(in the rows, 128 means zero)
Each path is a new rotation, seen through one point. The rows after it are directions, each followed by how far the rotation turns it, in degrees a step (0 if it stays put).
Each turn is a multiple of 5 degrees from 10 to 175, or 0.
Each row of a path follows its step; steps can be skipped.

step 1: [134 118 119 119 125 123 124 128 123 130 133 118 130 142 125 124 129 141
 134 130 118 115 125 124 131 135 132 127 124 132 129 125 130 119 143 122
 136 123 126 119 133 120 125 127 131 126 124 137 131 133 144 129 115 117
 134 123]
step 10: [126 123 108 139 126 127 108 140 116 128 136 131 126 128 122 128 140 135
 132 125 118 139 131 124 126 132 131 124 131 125 116 124 138 129 127 124
 136 132 127 129 127 126 142 131 130 134 136 131 130 139 123 120 128 128
 128 124]
step 11: [125 139 138 127 124 131 128 125 140 138 129 129 134 132 109 126 136 129
 124 129 134 135 127 116 140 115 117 125 140 129 121 129 139 122 131 127
 134 121 122 136 135 130 127 121 139 126 131 140 123 124 127 127 132 134
 130 121]
step 12: [128 117 120 123 127 121 141 126 134 133 124 130 138 137 131 119 126 128
 129 131 137 132 128 136 124 128 129 128 129 121 136 130 129 125 131 134
 135 130 109 133 115 113 123 114 126 135 131 126 126 130 139 141 132 126
 141 125]
step 17: [133 130 126 110 132 126 113 121 129 129 138 119 122 132 110 130 126 129
 122 135 134 129 126 136 132 135 137 127 140 119 126 122 133 124 132 130
 137 118 126 125 139 128 128 124 120 128 136 143 118 134 124 129 124 122
 135 130]
step 22: [128 129 128 130 130 126 113 136 122 126 125 137 134 131 135 126 134 142
 128 134 129 132 122 111 134 129 119 138 129 123 135 131 128 126 132 123
 120 116 120 133 127 129 129 140 135 124 117 140 122 139 118 130 140 122
 137 128]
step 25: [143 134 132 117 130 129 129 134 113 130 130 131 128 127 130 138 130 134
 119 127 134 137 139 127 133 127 123 127 128 117 128 133 123 121 127 119
 117 127 131 119 109 140 123 131 121 133 135 127 126 126 130 143 126 116
 135 122]
step 27: [125 134 130 133 128 135 125 127 143 131 125 116 139 128 126 131 133 127
 117 124 120 123 125 116 133 114 131 109 125 126 137 129 129 125 135 126
 126 135 123 133 133 123 126 130 128 111 130 134 140 129 122 134 121 139
 134 133]
Speeds:
[127 129 127 130 130 131 131 129 132 129 129 130 125 128 128 127 129 128
 127 128 127 127 130 127 128 125 130 128 130 131 129 128 131 129 129 130
 125 128 128 131 126 126 129 125 127 131 125 131 129 125 128 128 127 128
 129 132] -> 90

step 6: [126 122 123 126 122 118 122 117 118 110 139 121 124 128 136 136 133 116
 129 134 135 119 126 120 119 128 114 132 134 135 134 128 131 133 118 130
 136 121 130 129 122 119 128 135 127 141 124 136 118 129 118 123 128 131
 134 132]
step 7: [133 121 121 134 130 128 131 119 128 124 127 121 130 127 126 140 132 115
 128 117 127 135 117 135 125 118 124 137 131 136 123 120 124 120 135 133
 139 140 117 121 132 128 140 120 129 121 121 139 141 136 134 127 127 121
 138 119]
step 12: [142 131 129 135 115 126 131 130 132 118 123 113 125 128 130 131 119 134
 134 146 126 134 127 124 122 118 132 132 124 131 133 122 120 128 121 124
 117 119 142 131 133 116 133 123 130 137 135 127 123 136 137 132 127 122
 123 115]
step 13: [127 124 130 139 134 123 137 115 149 134 139 118 122 130 133 124 123 130
 124 130 129 140 134 129 120 124 127 136 138 132 127 131 136 125 132 136
 118 140 122 129 135 134 118 130 118 137 123 130 120 122 121 139 120 130
 132 124]
step 19: [114 137 119 127 127 129 124 131 132 107 121 131 129 135 130 138 120 122
 129 131 118 120 136 121 114 141 132 134 130 134 117 134 135 128 128 120
 125 142 126 130 129 128 126 129 126 131 130 127 134 122 128 141 135 129
 137 117]
step 24: [135 126 129 139 130 132 128 124 130 118 142 111 132 121 130 131 130 127
 131 120 115 144 128 120 133 126 124 129 116 128 127 126 122 131 139 130
 134 131 126 129 112 122 122 136 130 123 126 134 140 129 134 121 121 119
 142 128]
step 30: [130 119 130 129 139 122 143 126 135 133 139 125 123 120 130 127 117 138
 128 124 130 139 126 127 120 133 140 118 131 121 117 129 136 124 136 128
 135 132 142 127 136 128 122 131 120 141 128 111 136 124 132 132 137 122
 133 125]
step 31: [122 133 140 134 126 133 126 136 133 122 129 127 125 121 125 114 135 127
 124 128 140 128 134 127 130 138 107 126 132 133 122 120 124 131 126 134
 118 127 130 136 132 118 120 128 128 144 136 129 130 119 142 121 138 138
 135 127]
Speeds:
[129 128 128 127 128 127 129 131 130 127 125 129 128 129 126 127 127 129
 127 129 129 128 126 127 129 130 129 127 127 125 125 128 129 132 127 130
 128 132 128 130 129 131 127 129 124 127 129 131 129 126 130 123 128 131
 128 131] -> 65
[127 130 129 130 127 129 127 127 128 125 131 126 129 125 127 129 127 124
 128 127 125 122 130 128 128 127 127 127 128 130 130 127 129 130 128 129
 127 130 128 131 126 128 126 127 129 125 129 127 130 125 131 125 127 129
 128 127] -> 145
[130 130 127 124 130 129 127 128 126 129 127 129 129 130 130 131 125 127
 128 129 128 128 129 128 127 126 127 129 127 128 129 128 130 125 132 130
 123 129 131 131 127 127 129 129 125 130 130 129 128 127 127 129 127 129
 124 128] -> 45
[127 127 130 130 129 130 130 125 129 128 128 129 127 124 129 128 127 126
 124 128 127 130 125 127 130 131 130 131 130 126 130 131 126 127 125 130
 125 127 130 129 128 126 127 129 127 131 129 129 128 128 129 127 128 128
 127 127] -> 40

step 3: [128 120 133 123 129 127 115 127 127 135 141 114 136 131 116 127 131 126
 127 125 117 117 130 133 139 129 128 127 126 124 131 120 130 123 126 127
 138 137 114 126 129 124 137 133 135 122 132 119 134 130 128 137 117 125
 118 140]
step 4: [127 119 122 128 138 134 124 138 122 135 124 117 137 134 121 126 132 124
 119 119 124 125 135 142 135 124 121 128 128 119 133 121 131 126 117 127
 135 126 113 126 126 121 135 132 130 134 133 127 141 126 123 129 114 125
 131 142]
step 14: [136 133 123 122 134 134 135 120 119 130 145 119 131 124 121 133 127 129
 118 123 124 132 124 131 125 131 135 132 128 133 127 132 123 127 122 132
 119 144 130 132 140 117 122 127 135 134 122 118 135 125 124 135 127 112
 136 136]
step 21: [130 122 124 125 129 137 115 123 131 131 130 119 125 128 122 135 121 125
 126 121 127 122 131 136 143 122 130 129 120 120 136 115 132 126 134 133
 130 131 110 125 122 126 132 126 131 127 123 123 142 132 123 130 125 117
 125 145]
step 22: [126 124 137 123 134 131 127 123 129 133 136 115 132 126 127 124 131 118
 120 118 123 127 129 138 141 120 126 125 132 118 134 120 130 131 123 125
 138 135 116 131 127 122 135 126 137 121 132 125 135 130 131 142 113 121
 123 141]
step 23: [128 124 123 127 130 131 120 135 117 146 123 121 135 124 122 124 132 131
 121 122 124 126 128 143 137 117 130 121 129 117 134 122 125 129 114 122
 130 129 123 129 129 120 132 133 129 130 121 126 139 129 128 126 115 125
 127 146]
step 26: [131 130 135 122 134 135 134 127 116 137 131 124 133 117 127 123 133 132
 123 123 132 120 114 123 135 130 126 133 125 127 138 124 117 138 115 116
 131 133 132 124 134 111 132 125 133 127 131 131 139 125 128 140 132 128
 129 141]
step 31: [130 130 126 127 134 136 134 127 128 128 135 116 131 133 120 122 133 127
 124 129 122 126 136 133 117 123 129 129 133 135 142 129 128 115 127 128
 121 141 131 118 136 120 116 136 144 139 118 122 130 126 127 135 120 121
 129 132]
Speeds:
[128 127 125 129 128 130 127 129 125 125 131 128 130 127 129 127 129 130
 127 130 128 129 128 124 129 128 126 132 127 129 126 128 129 126 127 124
 128 127 127 130 129 127 131 128 125 129 127 130 132 126 126 131 129 131
 128 126] -> 35
[126 127 128 127 128 127 128 127 128 127 128 128 132 130 130 126 128 124
 129 127 126 126 126 125 130 126 127 126 130 127 130 129 131 126 128 130
 125 126 127 128 127 126 129 132 126 127 128 130 130 132 127 126 129 125
 129 127] -> 25
[127 130 125 128 128 128 126 128 127 127 127 127 127 128 128 128 126 129
 128 128 125 126 128 126 125 128 130 127 128 125 125 129 129 127 128 131
 133 126 125 129 128 128 128 124 128 128 128 127 127 129 125 131 125 125
 126 127] -> 20
[131 129 127 128 130 128 127 128 124 128 131 127 125 127 128 131 125 129
 128 125 130 128 130 128 127 131 128 127 129 129 129 128 129 130 126 127
 127 126 130 128 128 130 132 128 126 128 124 129 129 129 126 123 130 125
 128 128] -> 115
[128 129 130 125 127 128 127 125 126 128 131 130 127 127 132 128 127 126
 126 125 130 129 126 130 129 125 130 131 128 127 130 129 130 130 129 129
 128 131 129 129 128 127 128 124 127 126 127 130 127 127 127 132 130 128
 129 127] -> 90
[131 128 128 129 131 128 125 128 127 129 126 127 129 129 128 128 130 128
 128 130 128 128 125 131 129 125 129 129 128 127 129 127 128 129 128 126
 129 125 131 127 125 132 132 128 128 126 131 127 130 128 129 130 128 126
 126 128] -> 20
[129 127 128 129 125 126 131 129 125 126 129 129 130 130 128 126 128 130
 129 128 129 129 128 126 125 127 129 129 129 129 131 127 126 126 127 129
 129 127 131 127 129 130 126 125 128 126 129 131 129 129 129 128 128 126
 130 133] -> 20
[128 129 127 127 125 128 126 129 129 130 130 130 126 129 126 130 128 125
 129 129 128 126 129 126 128 126 128 131 124 130 127 128 131 127 131 130
 130 129 129 126 130 128 129 131 128 126 130 130 128 126 128 126 129 127
 124 131] -> 120
